[[-47  -4   0 -41   1  39   0]
 [ 17   5   4  -8  -1   6  -1]
 [ 51  18  15 -30  -2  22  -5]] out -2

[[-6 -4 -6  0]
 [22  7 27 -7]
 [ 7 45 30 46]] out 45

[[ -2 -20 -48 -22]
 [ 41  16  11  44]
 [ -5   2   6  43]] out 2

[[  7   7  18  13  -4  24  11]
 [  7   1   2  25 -19  15 -35]
 [ -1  -8 -20  10 -16 -14 -51]] out -16

[[-33  -9  19  47  -9]
 [ 37  10  29 -37   8]
 [ 12 -51   7 -17 -42]] out 7

[[-41  -3   8  -4 -24   6   1]
 [ 20   4  -2 -19  -6  10   2]
 [  8   5   5  14 -15   3   1]] out -15

[[ 17 -38  49 -18]
 [ 30 -51 -54 -32]
 [ 34  15  25 -27]] out 15
---
-55  -37  -48   24  -14   48   30 → 48
-22   29   48   -2  -33 → -2
-14   49    7   32   -8  -42 → -8
-41   19    5   29   51  -32 → 51
 30  -14   16   42  -26 → 42
-38   25  -46  -18   18 → -18
---
Q: [-53  32 -48 -36   7]
A: -48
Q: [-7  5  7 37  1  4 41]
A: 7
Q: [-25 -47  30 -45 -48  37 -34]
A: 30
Q: [ 22   8  10 -46 -14  16  31]
A: 10
Q: [-16  45  40 -41 -39  30 -22]
A: 40
Q: [ 44   0  10 -13 -31  23]
A: 10
Q: [  8 -51   7 -10  -5  -8]
A: 7
Q: [47 26 11 19 -3  1]
A: 11
Q: [-8 41 40 -2  7  3  4]
A: 40
Q: [-30  43 -32  26  -3]
A: -32
---
[-34 -29 -26  33 -45   5 -18] result: -34
[ 38  35 -28  40] result: 38
[ 40 -36 -54 -20  12  52] result: 40
[ 30  25 -40  27  18 -53] result: 30
[ 49  -6 -20 -43  20 -21  24] result: 49
[-27 -36 -44  -5 -35 -40  11] result: -27
[-10  19  40  38   0  55] result: -10
[-39 -33  44   5  32 -28  27] result: -39
---
[[-44 -41 -22 -54 -39  47   8]
 [-16  24 -31  48  52   7   4]] -> -44

[[-20 -51 -22  21 -47]
 [-12  18  12 -47  30]
 [ -4   8   0 -10  36]] -> -12

[[ -8  32 -51 -23]
 [-12   4 -39 -10]] -> -8

[[-23 -21  14 -21 -12 -19 -20]
 [-25 -27  40 -27  25 -22 -12]] -> -23

[[ 31  23  24 -33]
 [-14  31  35  -9]
 [ 40   9  26  -2]] -> -14

[[  5 -23   7   0   5  -1]
 [ 11 -15  45  -8 -22 -18]
 [-32  -8 -29   7  19   8]] -> 11

[[ 29 -12  -8 -15]
 [ -8   4  -7  49]
 [ 12  -6 -21  38]] -> -8
---
-29	-53	46	-48	1 -> -29

-10	9	-22	21	49	18	-34 -> 9

-18	14	-15	-51	53 -> -15

-22	-49	22	28	20	-23	-20 -> -20

-27	27	-10	-51	11 -> -10

40	48	41	51	42 -> 42

-47	-29	28	-8	-2
28	14	-20	8	6
34	-3	34	48	52
-> 8

2	34	48	33	50 -> 34

-46	-50	32	-11	-15 -> -15

-39	23	-29	12	-43 -> -29
---
[0.04, 0.15, 0.01, -0.09] -> 0.15, -0.09

[[0.95, 0.18, 0.82, -1.16, 0.87, 1.54],
 [-0.87, -0.01, -1.02, 0.28, -1.30, -1.71]] -> 1.54, -1.71

[82.9, -103.4, 160.7, 126.4, 135.3] -> 160.7, -103.4

[-0.137, 0.175, -0.159, 0.066, -0.131] -> 0.175, -0.159

[-5.962, -7.424, 11.234, -10.931, 17.909] -> 17.909, -10.931

[[7.4, -11.9, 16.8, -17.7, -15.8, 13.1, -5.6],
 [-18.0, -4.6, -13.7, -24.5, -10.8, -7.0, 0.9],
 [7.4, -8.7, 12.5, -16.3, -3.0, 22.8, -18.4]] -> 22.8, -24.5

[20.188, -4.668, -9.696, -4.332, 1.189, 10.727, -18.352] -> 20.188, -18.352
---
[5872, 1586, 8893, 8969] => 8969, 1586
[28, 226, 81, 125, 76, 140, 40] => 226, 28
[56, 183, 254, 198] => 254, 56
[7, 8, 3, 4, 6, 2] => 8, 2
[[88, 68, 25, 48], [72, 58, 72, 17]] => 88, 17
[20, 68, 24, 76, 222, 66, 130] => 222, 20
[[4806, 4477, 3536, 5402], [4473, 4599, 9350, 5588], [1483, 4941, 5575, 4410]] => 9350, 1483
---
(10, -29, -21, -3, 28) ⇒ -21
(49, 88, 5, 89, 91, 37) ⇒ 5
(8767, 3549, 1614, 2720, 8092) ⇒ 1614
(8, 8, 4, 1) ⇒ 4
(33, 44, 29, -39, 31, 36) ⇒ 29
(9509, 1406, 7514, 6585, 7104) ⇒ 7514
(383, 997, 438, 946, 283, 212, 310) ⇒ 438
(10, 34, -9, 30, -46, -10) ⇒ -9
(2, 74, 38, 70, 80, 67) ⇒ 38
(735, -176, -749, 958, -106, 79) ⇒ -749
---
[[ -5   2  44 -35]
 [  3 -11  55 -21]] -> 55

[ 34  15  -2 -56 -29   6 -45] -> -2

[-4 -8 15 31 51] -> 15

[[-12  30   2  44  20   6  32]
 [ -9  32  -3  18  39  18  35]] -> -3

[12 28  6 44  4 43] -> 6

[ -6   8  56   8 -10   6] -> 56
---
[ 47 -26  -9  24]
-26
[ -2  46  -5 -41  11]
46
[ 45 -34 -28 -32 -14  -1]
-34
[-44  42   7  10  41]
42
[-22  19  18  41   2]
19
[-11  -3 -32  24  -2   3 -42]
-3
---
Q:
-3,-14,-4,4,2,-9
13,55,6,-20,41,40
0,-3,6,-1,9,-1
A: -1

Q:
1,6,-9,-13,6,-18,-2
-3,-44,-8,10,8,12,21
3,-18,-20,14,33,5,28
A: 33

Q:
-9,-5,13,-4,20,4,-12
-5,-20,14,-40,21,9,1
-25,-11,-22,-1,19,-52,-20
A: 19

Q:
-37,17,-17,-21,-18,-17,-20
-34,-29,16,13,15,17,20
50,-49,-11,-12,-9,-11,-8
A: -9

Q:
5,20,-7,9,4,14
-30,-40,37,17,46,3
9,12,-7,18,11,23
A: 18

Q:
-52,-30,-37,-34,25,-15
-18,-7,-15,-10,9,-5
-22,-42,3,-46,3,-36
A: -46

Q:
-4,8,-3,25,49,26
-1,0,-3,5,13,7
-5,6,0,18,39,19
A: 18

Q:
6,-22,-49,-10,14,-6,41
22,-12,42,-47,-23,-31,11
-36,-4,-10,-44,43,37,-45
A: 43
---
array([[ -6,  48, -14,  40,  16],
       [-18, -30,  -8,  11,   6],
       [-17,  17, -10,  35,  18]]) gives 48

array([-33, -23,  52, -25, -14,  18]) gives -23

array([[-14,  31, -28,  -3,  18,  36],
       [ -8, -52,  23,  -7,  52,  17]]) gives 31

array([[ 50,  36,  -1,  10, -31,  10],
       [ -2,   2, -54, -26,  -6,  -6],
       [ 43,   9,  24,  22, -25,   3]]) gives 36

array([[ 12,   2,  -9,   6],
       [  8,  14, -41, -17]]) gives 2

array([[  9,  29, -27,  31,  26, -25,   5],
       [ 28,  18,  20,  25,   7,   9, -42]]) gives 29
---
[[ -9  33 -10  -9  -5]
 [-16  55 -27 -36 -49]] -> -27

[[ 3 24 45 33]
 [27 34 24  5]] -> 24

[[ 56 -12  49  -9  34]
 [  4  11  20   7  25]] -> 20

[[ 20   1  15 -28 -44   8 -11]
 [-11  -9  29   9   9 -29 -26]] -> 29

[[  7 -10 -35 -11 -30 -55  32]
 [-18 -45   6 -29   5  12  26]] -> 6

[[  1  13  10   0   9  35   9]
 [-18 -39 -45 -42   7  35  47]] -> -45

[[-51 -15 -55 -21 -32   7]
 [-10  15  21   8   9  51]] -> 21
